A =
[[123 145 113 127]
 [134 128 127 126]
 [126 133 124 128]
 [119 127 130 131]
 [125 129 125 124]
 [123 142 116 127]
 [126 134 123 128]
 [135 125 136 138]
 [150 129 122 121]
 [124 129 122 122]
 [121 148 110 127]]
Indices start at 1.
(1, 1) = 123
(5, 4) = 124
(4, 1) = 119
(2, 2) = 128
(9, 3) = 122
(1, 2) = 145
(4, 2) = 127
(6, 1) = 123
(3, 1) = 126
(2, 4) = 126
(1, 4) = 127
(9, 2) = 129
(7, 4) = 128
(5, 1) = 125
(3, 4) = 128
(1, 3) = 113

B =
[[124 126 138 129 143 135 123 125 138 125 130 142 133 125 133 121]
 [128 126 130 130 125 102 123 125 123 130 126 120 117 127 106 137]
 [123 107 131 132 128 129 129 125 135 120 126 128 128 131 132 120]
 [113 111 132 130 125 137 131 125 133 121 126 126 129 132 133 120]
 [119 131 130 130 125 115 131 125 129 130 124 126 129 126 133 121]
 [124 126 130 128 125 129 123 137 129 134 126 128 129 121 124 124]
 [120 134 113 130 120 129 123 125 122 130 131 123 127 127 132 125]
 [124 133 130 115 139 135 138 122 116 122 126 139 137 127 120 121]
 [115 124 129 130 121 121 123 125 139 132 124 128 129 132 135 121]
 [124 126 130 132 125 134 123 116 136 122 126 128 129 127 134 121]
 [118 143 130 130 124 128 128 130 133 130 136 132 132 127 133 121]
 [124 126 130 137 125 126 126 117 154 130 126 136 112 122 120 115]
 [131 126 145 130 139 142 123 130 133 133 126 128 129 127 136 123]]
Indices start at 1.
row 1 col 1 => 124
row 6 col 3 => 130
row 2 col 14 => 127
row 7 col 4 => 130
row 4 col 2 => 111
row 11 col 10 => 130
row 8 col 13 => 137
row 5 col 6 => 115
row 2 col 15 => 106
row 12 col 1 => 124
row 3 col 5 => 128
row 7 col 16 => 125
row 12 col 4 => 137
row 9 col 7 => 123
row 12 col 3 => 130
row 4 col 7 => 131
row 11 col 13 => 132
row 12 col 16 => 115
row 4 col 1 => 113
row 13 col 4 => 130
row 2 col 16 => 137
row 6 col 15 => 124
row 9 col 16 => 121
row 7 col 9 => 122
row 11 col 1 => 118
row 13 col 16 => 123
row 10 col 2 => 126
row 10 col 14 => 127
row 1 col 6 => 135
row 11 col 7 => 128
row 13 col 5 => 139
row 11 col 11 => 136
row 8 col 16 => 121
row 8 col 5 => 139
row 11 col 16 => 121
row 13 col 8 => 130
row 5 col 2 => 131
row 3 col 3 => 131
row 5 col 11 => 124

x =
[[122 135 137 129 131 149]
 [131 119 128 120 124 155]
 [123 138 134 118 103 150]
 [136 126 130 125 141 119]
 [117 120 127 134 111 122]
 [136 135 139 124 132 112]
 [136 107 120 117 110 115]]
Rows and columns are counted from 1.
row 1 col 1	122
row 5 col 2	120
row 2 col 3	128
row 4 col 1	136
row 5 col 5	111
row 2 col 5	124
row 1 col 4	129
row 4 col 5	141
row 1 col 3	137
row 1 col 6	149
row 3 col 4	118
row 7 col 2	107
row 3 col 6	150
row 2 col 1	131
row 2 col 6	155
row 4 col 6	119

data =
[[130 111 131 129 130 127 137 135 126 131 135 112 113 125]
 [130 114 128 130 127 127 136 136 126 128 133 115 113 120]
 [135 107 127 125 129 134 139 124 138 124 129 113 117 125]
 [133 115 117 132 117 135 134 130 135 112 123 125 115 107]
 [134 114 116 131 118 136 134 128 137 111 121 124 116 108]
 [135 111 119 128 122 137 137 125 140 114 124 120 117 114]
 [127 121 126 136 122 123 132 145 118 126 133 121 110 112]
 [123 123 130 138 123 118 130 152 110 133 138 120 107 114]
 [132 114 122 131 122 132 135 133 131 119 128 120 114 114]
 [134 116 116 131 116 136 134 130 136 111 121 125 115 106]
 [131 117 121 133 120 130 133 136 128 118 127 123 113 110]
 [131 117 119 133 118 132 133 134 130 115 125 124 114 108]
 [133 106 132 125 134 131 141 126 134 132 135 108 116 132]
 [133 109 129 127 130 131 138 129 133 127 132 112 115 125]
 [125 121 131 136 125 119 132 149 113 133 138 118 108 117]]
Rows and columns are counted from 1.
row 1 col 1 -> 130
row 12 col 14 -> 108
row 13 col 3 -> 132
row 6 col 3 -> 119
row 3 col 8 -> 124
row 8 col 10 -> 133
row 4 col 12 -> 125
row 3 col 2 -> 107
row 13 col 4 -> 125
row 10 col 2 -> 116
row 1 col 8 -> 135
row 12 col 13 -> 114
row 2 col 13 -> 113
row 8 col 11 -> 138
row 9 col 5 -> 122
row 7 col 6 -> 123
row 5 col 7 -> 134
row 2 col 3 -> 128
row 13 col 13 -> 116
row 8 col 2 -> 123
row 7 col 1 -> 127
row 9 col 13 -> 114
row 2 col 7 -> 136
row 11 col 7 -> 133
row 10 col 10 -> 111
row 2 col 12 -> 115
row 3 col 14 -> 125
row 6 col 7 -> 137
row 7 col 12 -> 121
row 13 col 10 -> 132
row 2 col 2 -> 114
row 12 col 12 -> 124
row 10 col 8 -> 130
row 15 col 5 -> 125
row 13 col 9 -> 134
row 12 col 10 -> 115
row 9 col 9 -> 131
row 13 col 14 -> 132

X =
[[130 102 110 107]
 [125 157 153 144]
 [122 154 155 142]]
Rows and columns are counted from 1.
(1, 1) = 130
(1, 2) = 102
(1, 4) = 107
(2, 2) = 157
(2, 4) = 144

arr =
[[121 124 129 128 128 122 132 130 136 126 128 156 125]
 [117 131 126 130 127 127 125 131 133 125 126 114 125]]
Indices start at 1.
(1, 1) -> 121
(1, 8) -> 130
(1, 9) -> 136
(2, 5) -> 127
(2, 3) -> 126
(1, 10) -> 126
(2, 9) -> 133
(1, 11) -> 128
(2, 7) -> 125
(2, 4) -> 130
